Families of rows that turns and mirrors carry onto each other, the same ones carrying the whole set onto itself: the rest of each named row's family, in list order:
7 families of 4 rows:
Kab: [-38.3   5.7 -24.3  13.7   8.9  32.5  -2.1  24.1  -3.4]
Ririr: [ -8.9  13.7 -27.3  12.1   5.3  26.1 -10.6  33.5  10.5]
nela: [  9.0   4.5 -31.6  19.4   1.9  17.8 -21.5  23.1  -9.3]
tadep: [-27.4  -8.9  29.2  -6.5  -3.7   4.5   3.2  37.8  20.3]
Ravet: [-17.5  24.4  28.5  24.2   6.0   8.6 -14.4   2.2 -14.0]
sar: [ -7.6 -35.9 -20.2 -18.9   5.3   5.6  19.8   3.0  -2.3]
fuv: [-30.0   2.0 -34.1  18.2  11.1 -11.3  -9.2 -13.9  -5.5]
nezep: [  6.8 -19.7  13.5  17.9 -15.6 -19.2 -26.3  19.0 -31.7]
tof: [-43.5 -13.9  22.2  -9.7  -3.6  -0.8   2.7  39.6 -15.5]
fube: [-16.4 -20.2  16.0   6.3  -9.6 -16.9 -16.1  32.7 -43.0]
bam: [-24.4 -16.1  11.5 -18.3  -3.6 -14.2  22.1  14.7  32.0]
totam: [ -6.2 -39.3 -23.9 -14.5   3.3   4.2  12.8   3.9  -9.4]
Pupi: [-47.0 -28.3   6.6  -6.3  -6.8 -17.9  15.9  -2.5 -16.6]
kupum: [-15.0   3.2 -36.3  19.0  12.7 -18.9 -21.7  -8.0   2.2]
Talok: [-48.7 -23.2  21.3   6.5  -8.6  -0.1  -7.8  18.7 -30.6]
Vol: [-38.9   8.8 -26.1  10.4  17.9  -7.7  -3.2  -6.8  16.2]
finom: [-17.5   3.1 -26.8  22.8   0.6  22.4 -14.1  15.5 -25.9]
Ratu: [ 14.5 -18.5   3.5  -1.9  -7.6 -32.9  -3.3   7.1  15.8]
Tudem: [ -1.8 -31.8   0.5   3.2 -15.3 -28.4  -8.4  -7.7 -20.6]
Kalo: [ 21.1 -12.3  18.8   2.9 -11.2  -7.9 -13.9  36.1  13.8]
rutet: [ -1.6 -35.8 -19.0 -23.5   2.3   3.4  19.2   5.5  -0.8]
paz: [-17.8  27.5  27.9  19.6   6.4  10.8  -5.3  10.7   1.9]
Zuza: [ -3.5  25.3  28.8  19.7   5.2   6.5 -12.3   6.3   2.1]
tisis: [-10.0  -4.4  17.9 -15.9  -6.1  -3.1  -7.1  47.3  15.3]
tedor: [-14.8   9.1 -33.8  14.0  15.7 -15.0 -11.2  -4.4  24.6]
mogum: [  0.5 -39.9 -19.9 -16.6  -1.0   2.0  14.5   5.0  -6.7]
lazu: [ 16.7 -10.5  13.2  -3.3 -11.4 -19.2 -20.0  41.4  -9.2]
gur: [ -2.5  23.0  28.3  25.0   5.2   3.5 -17.8   6.9 -12.2]

Which other rows belong to the same family as Talok? tadep, nezep, Kalo
Which other rows belong to the same family as paz? Ravet, Zuza, gur
Which other rows belong to the same family as bam? Pupi, Ratu, Tudem
Which other rows belong to the same family as finom? Kab, Ririr, nela
Which other rows belong to the same family as tof? fube, tisis, lazu

